In the rows, 128 means zero.
Each path below is one point turned by a fixed rotation once a step. After each direction that follows a path, write how fast that rotation turns it, in degrees a step (0 if it stays still).
Each turn is a multiple of 5 degrees from 10 to 175, or 0.
Each row of a path follows its step; steps can be skipped.
Rotation 1:
step 0: [119 123 127 120 122 120 125 136 133 118 126 126 130 123 117 134 109 125
 137 109 124 141 127 142 144 135 126 116 137 121 122 128 136 113 128 118
 123 141 129 131 135 127 119 137 119 125 129]
step 2: [134 126 140 118 123 133 119 132 129 126 137 129 129 120 124 134 113 121
 136 133 139 120 143 120 132 126 141 131 114 120 126 135 129 126 122 125
 115 128 127 123 142 111 108 116 123 126 116]
step 3: [123 131 130 128 143 139 132 141 127 124 138 136 130 123 128 131 123 120
 134 129 142 128 140 133 140 122 143 126 109 128 120 123 136 106 116 121
 126 132 130 119 129 127 127 126 112 121 122]
step 4: [125 121 130 124 122 127 134 125 136 107 140 130 121 110 130 126 115 132
 124 124 131 119 142 143 132 119 129 124 123 144 122 124 131 104 123 124
 124 141 135 130 125 132 130 135 118 125 128]
step 5: [142 129 120 118 116 132 129 134 128 110 138 127 116 112 130 136 123 113
 139 123 123 119 137 135 127 126 120 144 125 130 118 133 118 117 136 119
 124 137 139 121 120 133 117 131 135 131 125]
step 6: [133 124 133 113 117 141 133 138 125 126 126 134 128 114 132 128 131 118
 122 134 135 121 133 134 129 131 131 149 115 122 113 128 124 125 127 138
 118 118 151 119 134 123 124 132 134 131 119]
step 8: [126 125 130 122 129 136 125 134 126 122 121 139 120 129 136 137 119 131
 126 120 113 136 144 145 133 135 121 135 132 145 120 111 137 120 126 140
 133 134 128 121 118 135 122 142 118 122 116]
step 9: [135 125 125 129 105 133 116 132 132 115 109 125 123 126 123 132 114 125
 125 132 119 125 147 138 128 130 114 132 129 131 124 118 122 123 145 137
 132 134 128 123 136 125 121 125 129 120 115]
step 13: [122 121 126 133 115 131 140 133 128 108 130 127 122 131 136 140 125 125
 134 129 134 148 149 127 121 133 111 130 128 115 123 121 119 121 127 134
 123 140 136 122 135 120 127 118 119 126 128]
step 15: [130 123 121 126 140 136 134 125 117 135 141 125 132 110 126 139 114 134
 134 107 122 138 133 143 133 124 131 134 124 117 128 130 128 129 121 139
 110 123 136 125 136 129 119 134 115 135 128]
Speeds:
[131 128 128 123 128 128 127 125 124 128 128 123 129 129 129 126 129 126
 126 123 130 129 125 131 126 124 131 131 126 125 130 129 125 132 127 126
 129 126 130 128 131 127 126 130 129 129 123] => 80
[127 122 129 125 124 130 128 127 131 125 128 126 129 124 129 123 126 131
 126 130 126 131 128 127 124 132 130 126 129 129 129 131 128 130 125 131
 127 129 129 130 131 124 127 129 125 126 129] => 160
[129 129 131 128 128 127 132 126 127 125 128 124 131 126 130 134 125 131
 131 126 126 126 123 130 126 130 128 130 130 133 125 127 129 127 126 129
 131 129 123 127 130 128 130 128 130 127 126] => 95
[120 131 128 128 124 127 128 126 124 130 128 124 127 124 128 126 129 129
 129 128 122 128 130 126 130 131 126 127 122 128 126 125 127 129 125 123
 128 127 129 128 128 129 127 127 128 128 126] => 0
[127 124 136 126 130 128 129 130 126 130 128 128 126 132 135 128 129 128
 127 129 128 129 128 123 128 128 127 130 129 128 127 127 131 128 129 125
 123 128 126 126 129 127 127 128 129 125 127] => 70
